[54.2 -2.8 31.4 -4.0 -3.3] : z_748
[ 11.3   2.7 -37.8   4.3  20.2] : z_388
[60.2 -6.4 30.6 -1.9 -4.3] : z_190
[94.4 -2.3 21.7 -3.1  9.9] : z_348
[ 14.5  -8.5  29.5   0.0 -15.7] : z_870
[49.9  9.1 -3.1 -5.2 20.1] : z_81
[62.8 -3.7 30.4 -3.3 -1.8] : z_779
len: [49.9  9.1 -3.1]
3
len: [54.2 -2.8 31.4]
3

[-30.2  -7.9  -1.1 -11.7  34.8  45.1  -0.8  -6.8] = z_356
[ 23.0 -20.9 -25.6 -74.9  49.5  66.1  -5.2  -4.2] = z_519
[-30.2  -7.9  -1.1 -11.7  34.8  45.1  -0.8   5.5] = z_26
[  6.3  -6.8 -24.1 -38.3  19.1  40.3 -10.8  45.1] = z_514
len: [-30.2  -7.9  -1.1]
3
len: [-30.2  -7.9  -1.1 -11.7  34.8  45.1  -0.8]
7
len: [-30.2  -7.9  -1.1 -11.7  34.8  45.1]
6
len: [  6.3  -6.8 -24.1 -38.3  19.1  40.3]
6
len: [-30.2  -7.9  -1.1 -11.7  34.8  45.1  -0.8   5.5]
8

[  5.9  -5.8 -29.4  13.6  24.9  55.2  11.1 -13.3  25.0 -68.0  88.3  21.7] = z_134
[ -6.7   0.3 -41.1  -2.6  33.3  49.5 -26.8 -35.7  64.6 -66.8  80.3  35.9] = z_91
[ -7.9   2.8  33.0   4.2 -10.2  45.6  18.1 -12.3 -35.2  -4.8  53.0  -3.3] = z_354
len: [5.9]
1
len: [-7.9  2.8 33.0  4.2]
4
len: [ -7.9   2.8  33.0   4.2 -10.2  45.6  18.1]
7
len: [ -6.7   0.3 -41.1  -2.6  33.3  49.5 -26.8]
7
len: [-7.9  2.8]
2
len: [ -6.7   0.3 -41.1  -2.6  33.3  49.5 -26.8 -35.7  64.6 -66.8  80.3  35.9]
12

[-32.3  24.1 -28.7 -60.6] = z_6
[59.0  5.1 49.0 56.4] = z_412
[  0.2 -90.2   6.6  62.9] = z_959
[ -8.8  17.7  -8.5 -47.7] = z_845
[ 18.1  96.1   8.1 -17.3] = z_687
[-27.6  86.8 -30.2  95.8] = z_971
len: [ -8.8  17.7  -8.5 -47.7]
4
len: [59.0  5.1]
2
len: [  0.2 -90.2   6.6]
3
len: [-32.3]
1

[-50.2 -52.9  37.1 -58.6 -48.9]  z_357
[-37.1 -39.2  26.7 -42.2 -39.7]  z_554
[ 36.4 -58.9  37.9 -71.4 -52.5]  z_579
[-37.1 -39.2  26.7 -42.2 -36.1]  z_557
[-37.1 -39.2  26.7 -71.4 -52.5]  z_682
len: [-50.2 -52.9  37.1]
3
len: [-50.2 -52.9]
2
len: [-37.1 -39.2  26.7]
3
len: [-37.1 -39.2  26.7 -42.2 -39.7]
5

[ 24.6   6.7  20.7 -46.7   2.7  -7.4 -11.7  12.8 -45.3  41.9 -59.1   7.5
  28.9  35.1  33.4  -2.9  -1.7   1.4  34.2   9.8  -8.8 -28.4  43.6  -9.6
   0.7  -4.8   2.4 -16.0  34.2 -14.8  -8.1  -5.2  34.1 -50.2]  z_218
[-11.9 -20.6 -17.8  36.4 -16.5  72.2  30.2  12.8  -7.4  11.7  21.8  19.8
  16.7 -50.0   1.0  -2.9  15.6   1.4 -10.0   9.8  19.7 -31.5  11.0 -25.5
   2.0  -4.0  -1.0  -0.3  19.5  46.4  -8.1 -51.4 -22.3  -6.2]  z_700
[ 12.8  48.1  20.7 -44.0   2.7 -77.6 -46.4 -18.2  -0.4  -3.5 -21.6  -6.6
 -11.8  69.2   4.6 -10.8 -19.7   1.3  21.3  -7.4 -22.8  64.6  -4.8  35.9
  -3.9 -18.3 -18.6   6.8  -0.3 -73.3  -7.7  75.2  43.5 -13.0]  z_142
[-18.7  13.9   6.8  12.1 -44.8  52.9 -10.2  12.8 -19.1  22.0   7.1  49.8
  16.7  16.7   5.5 -32.2   3.9   2.4  21.3   9.8   4.1 -11.0  18.2  -9.6
   0.7 -22.7 -10.2   0.8  30.7 -12.8 -14.7  -5.2  34.1 -30.6]  z_268
[-36.4  29.2   8.5  22.0 -76.5  79.0 -11.7  12.8 -19.1  22.0  17.8  83.2
  16.7  30.7   4.0 -60.4   8.0   8.2  21.3  11.5   8.1  -4.3  18.2 -11.0
   0.8 -46.2 -26.3  10.0  52.2 -14.8 -28.7  -5.2  41.6 -50.2]  z_533
[ 28.1  13.9  25.8 -56.6   2.7 -26.2 -18.1  11.8 -39.1  34.6 -62.0   7.5
  20.5  51.6  31.1  -2.9  -4.0   1.4  35.9   9.8 -12.5 -11.0  36.3   0.4
   0.7  -4.8  -2.1 -12.6  25.0 -22.5  -8.1  14.1  34.1 -44.0]  z_295
len: [ 24.6   6.7  20.7 -46.7   2.7  -7.4 -11.7  12.8 -45.3  41.9 -59.1   7.5
  28.9  35.1  33.4  -2.9  -1.7   1.4  34.2   9.8  -8.8 -28.4  43.6  -9.6
   0.7  -4.8   2.4 -16.0  34.2 -14.8  -8.1  -5.2  34.1 -50.2]
34
len: [-11.9 -20.6 -17.8  36.4 -16.5  72.2  30.2  12.8  -7.4  11.7  21.8  19.8
  16.7 -50.0   1.0  -2.9  15.6   1.4 -10.0]
19
len: [-18.7  13.9]
2
len: [ 12.8  48.1  20.7 -44.0   2.7 -77.6 -46.4 -18.2  -0.4  -3.5 -21.6  -6.6
 -11.8  69.2]
14

[-23.1  13.4 -21.9  40.4   2.3 -73.9 -32.2 -13.5  45.0 -72.5  84.2  21.2
  27.7  14.9  -6.2 -36.0  -9.8  15.7 -28.9  -9.3  10.9  12.8 -45.5  -0.3
  -0.7   5.6  -4.4 -42.9  21.5 -15.4 -43.3  58.4  68.4  21.5  39.4 -41.7
  43.1  23.4  -4.9  36.4 -48.6   2.9   8.3   3.9 -18.0  42.0]  z_497
[ -4.4 -52.3 -14.3 -13.4 -76.2  11.8 -77.8  24.2 -30.2  52.2  24.4 -27.2
  -4.4  -8.1  35.5  -9.6 -18.6  16.2 -28.5   1.7  60.7 -27.0 -20.4  12.9
  24.9  -4.2   7.5   9.8 -56.9 -32.5 -16.0 -24.0 -16.7   6.5  36.8  21.1
  26.1 -52.6 -51.2  42.3 -26.3  72.0  29.0 -40.8  15.5  45.2]  z_693
[  4.9  -5.2  12.8  -9.2 -45.4 -16.8  11.3 -41.3 -64.2  90.8 -40.6  42.0
  -8.8  23.1  40.0 -55.4  19.8  14.5  53.2   5.5 -22.2 -19.4  -8.0  36.0
  31.8  35.1 -26.4  20.6  54.7  31.4  -2.7 -28.4 -46.3  54.2  14.3 -23.5
 -41.6 -25.7 -10.4  22.3   7.3  35.1  17.6  55.0 -13.6 -38.5]  z_782
len: [  4.9  -5.2  12.8  -9.2 -45.4 -16.8  11.3 -41.3 -64.2  90.8 -40.6  42.0
  -8.8  23.1  40.0 -55.4  19.8  14.5  53.2   5.5 -22.2 -19.4  -8.0]
23
len: [  4.9  -5.2  12.8  -9.2 -45.4 -16.8  11.3 -41.3 -64.2  90.8 -40.6  42.0
  -8.8  23.1  40.0 -55.4  19.8  14.5  53.2   5.5 -22.2 -19.4  -8.0  36.0
  31.8  35.1 -26.4  20.6  54.7  31.4  -2.7 -28.4 -46.3  54.2]
34
len: [  4.9  -5.2  12.8  -9.2 -45.4 -16.8  11.3 -41.3 -64.2  90.8 -40.6  42.0
  -8.8  23.1  40.0 -55.4  19.8  14.5  53.2   5.5 -22.2 -19.4  -8.0  36.0
  31.8  35.1 -26.4]
27

[  4.4  36.5 -26.5  -8.3   1.2  -7.7  13.0   2.3  -3.1  23.8  47.6   3.3
   8.3  11.9] -> z_132
[  9.3 -40.6  39.1   9.0  32.8 -61.4  20.4  18.0  20.0  22.0  -5.4  64.2
  45.1 -21.7] -> z_45
[-41.1 -85.9  34.1 -21.3 -36.3 -19.0 -30.1 -16.4 -29.7 -11.8  10.4 -71.8
  24.7   4.1] -> z_902
[-12.1   2.8 -16.9  25.0  -1.3  13.4 -55.6   1.4  30.7  43.3  58.1 -10.7
  -6.6  16.6] -> z_836
[-10.3  33.7 -16.9  -7.4   3.1  14.4  -6.5 -58.7 -32.9 -59.0 -10.6  55.6
  14.0 -10.5] -> z_403
len: [  4.4  36.5 -26.5  -8.3   1.2  -7.7  13.0   2.3  -3.1  23.8  47.6   3.3
   8.3]
13
len: [  4.4  36.5 -26.5  -8.3   1.2]
5
len: [  4.4  36.5 -26.5  -8.3   1.2  -7.7  13.0]
7
len: [  4.4  36.5 -26.5  -8.3   1.2  -7.7  13.0   2.3  -3.1  23.8]
10
len: [  9.3 -40.6  39.1   9.0  32.8 -61.4  20.4  18.0  20.0]
9
len: [-41.1 -85.9  34.1 -21.3 -36.3 -19.0 -30.1 -16.4 -29.7 -11.8  10.4 -71.8
  24.7   4.1]
14

[  0.6 -21.4  -8.1  13.1  17.8  22.7   2.9  10.5   9.5   5.1   6.2 -10.7] = z_36
[-21.9 -21.8  -0.2  23.3 -78.9   9.0  -7.7  -4.6  13.5  21.3 -14.1 -19.9] = z_463
[ -5.3  -9.4   7.9   3.9  -9.6 -24.5  68.8  -4.2   9.8  -3.6  -1.6  -5.5] = z_461
len: [-5.3]
1
len: [  0.6 -21.4  -8.1  13.1  17.8  22.7   2.9  10.5   9.5   5.1   6.2]
11
len: [ -5.3  -9.4   7.9   3.9  -9.6 -24.5  68.8  -4.2]
8
len: [-5.3 -9.4  7.9  3.9 -9.6]
5
len: [  0.6 -21.4  -8.1  13.1  17.8  22.7]
6
len: [-21.9 -21.8  -0.2  23.3 -78.9   9.0  -7.7  -4.6  13.5  21.3 -14.1 -19.9]
12
len: [ -5.3  -9.4   7.9   3.9  -9.6 -24.5  68.8  -4.2   9.8  -3.6  -1.6  -5.5]
12

[-59.3  10.2 -51.4  -8.6 -31.9 -18.0 -13.0   4.2  63.3   8.7 -46.9 -25.9
 -36.8] = z_867
[ 10.2  40.2   0.0  15.7 -21.5  -6.5  25.6  46.1  -5.3  34.7  17.0  16.6
   4.6] = z_86
[-31.2 -43.9 -23.6 -30.1  50.4   0.0 -13.7 -65.3  -7.6   6.0   6.6 -20.6
  15.2] = z_768
[-59.0   5.2 -34.7 -11.3 -27.0  -6.1   0.0   3.9  71.7  11.7 -50.2 -30.5
 -22.0] = z_977
[-62.9  13.9 -44.4  -7.1   0.0 -19.2 -14.0   9.2  64.0  13.5 -45.5 -22.9
 -37.2] = z_608
len: [-59.3  10.2 -51.4  -8.6 -31.9 -18.0 -13.0   4.2  63.3   8.7 -46.9 -25.9
 -36.8]
13
len: [-59.3  10.2 -51.4]
3
len: [-59.3  10.2 -51.4  -8.6 -31.9 -18.0]
6

[ 57.3 -10.7  51.8 -16.1] : z_202
[ 17.3   1.7 -29.1  31.3] : z_80
[ 23.0  -7.4   8.1 -24.4] : z_21
[ 17.3 -10.7  51.8 -16.1] : z_703
[-40.9  31.5 -77.4 -63.4] : z_28
len: [ 57.3 -10.7  51.8 -16.1]
4
len: [23.0 -7.4  8.1]
3
len: [ 23.0  -7.4   8.1 -24.4]
4

[-22.6   1.8 -20.6 -17.4] : z_37
[ 29.2 -54.5 -59.4 -41.6] : z_336
[ 17.2 -71.2 -48.4 -30.9] : z_123
[ 45.9 -73.3 -24.3  32.0] : z_603
len: [ 17.2 -71.2]
2
len: [17.2]
1

[ 28.7  81.4 -79.9 -69.5  21.1 -76.8  25.5  27.1  67.9 -22.5]  z_774
[ 24.6  74.1  17.6 -85.1  66.8  33.2  25.8 -61.7 -22.7  55.3]  z_457
[-81.7 -11.9  31.3  24.6  85.0 -87.0  -0.5 -94.1  40.4  57.3]  z_551
len: [-81.7 -11.9  31.3  24.6  85.0 -87.0  -0.5 -94.1  40.4]
9
len: [ 28.7  81.4 -79.9 -69.5  21.1 -76.8]
6
len: [28.7]
1
len: [ 24.6  74.1  17.6 -85.1  66.8  33.2  25.8 -61.7 -22.7  55.3]
10
len: [-81.7 -11.9  31.3  24.6  85.0 -87.0  -0.5 -94.1  40.4  57.3]
10

[ 2.8 33.6 -3.3 13.3 41.6 23.9  2.8] = z_382
[-28.3   9.0 -15.8   0.3 -53.0  13.7 -28.3] = z_173
[  5.1  18.1 -11.5  32.4 -16.4  10.1   5.1] = z_50
[-11.4 -29.8 -23.0  10.1  -7.4  -9.4 -11.4] = z_760
[33.9 14.8 14.1 37.3  4.2 16.2 33.9] = z_482
[ -4.2 -10.6  -1.3 -15.2   2.1   4.6  -4.2] = z_207
[ 17.5 -27.0   9.9   3.3  -6.7 -12.8  17.5] = z_32
[ -5.8  25.7  -6.5   0.6 -16.6  25.3  -5.8] = z_172
[14.0 20.6  5.6 26.0 13.0  1.8 14.0] = z_624
[-11.0   5.3 -34.2  23.3 -20.4  -2.8 -11.0] = z_733
[ -5.2  18.6 -15.1  28.0  69.8   8.6  -5.2] = z_318
[ 22.1  26.1  17.7  16.8 -57.3   1.0  22.1] = z_862
len: [-11.0   5.3 -34.2  23.3 -20.4]
5
len: [ 2.8 33.6 -3.3]
3
len: [ 17.5 -27.0]
2
len: [22.1 26.1 17.7]
3
len: [33.9 14.8 14.1 37.3  4.2 16.2 33.9]
7

[  1.0  13.8 -40.2 -14.6] -> z_591
[ -4.8   1.4  73.5 -28.4] -> z_369
[-20.5   1.4  73.5 -28.4] -> z_455
len: [ 1.0 13.8]
2
len: [ -4.8   1.4  73.5 -28.4]
4
len: [-20.5   1.4  73.5 -28.4]
4
len: [-4.8  1.4 73.5]
3
len: [  1.0  13.8 -40.2]
3
len: [-4.8  1.4]
2
len: [-20.5   1.4]
2

[-82.0 -27.9  85.6  71.1 -40.6  68.7 -20.4  38.1]  z_751
[-46.2  43.9  31.2 -23.9 -53.6  47.4  -3.0  20.9]  z_143
[ 49.7  21.5 -70.7 -62.1  81.6  61.9 -65.4 -83.4]  z_244
[ 52.7 -60.0 -60.9   5.8 -41.6 -32.2  -9.9 -69.7]  z_569
[ 49.7  21.5 -70.7 -62.1  81.6   6.7 -65.4 -83.4]  z_585
[-23.5  81.6 -72.7 -65.5 -11.7 -44.2  84.5  48.8]  z_690
[ -0.3  42.2  63.9  30.2 -70.8 -19.1  16.1  56.3]  z_436
[ 43.8 -72.3 -54.2 -56.4 -67.6 -69.7 -25.8 -86.1]  z_712
[ -0.1 -83.4 -66.2 -29.5  -1.9  -3.1 -45.8 -57.6]  z_443
[-76.3 -50.1 -56.0 -69.3  60.4  72.9  -7.1 -35.4]  z_571
len: [49.7]
1
len: [ 49.7  21.5 -70.7 -62.1  81.6   6.7 -65.4]
7
len: [-46.2  43.9  31.2 -23.9 -53.6  47.4  -3.0]
7
len: [ 43.8 -72.3 -54.2 -56.4 -67.6 -69.7 -25.8 -86.1]
8
len: [ 52.7 -60.0 -60.9   5.8 -41.6 -32.2  -9.9 -69.7]
8
len: [ -0.3  42.2  63.9  30.2 -70.8 -19.1  16.1  56.3]
8

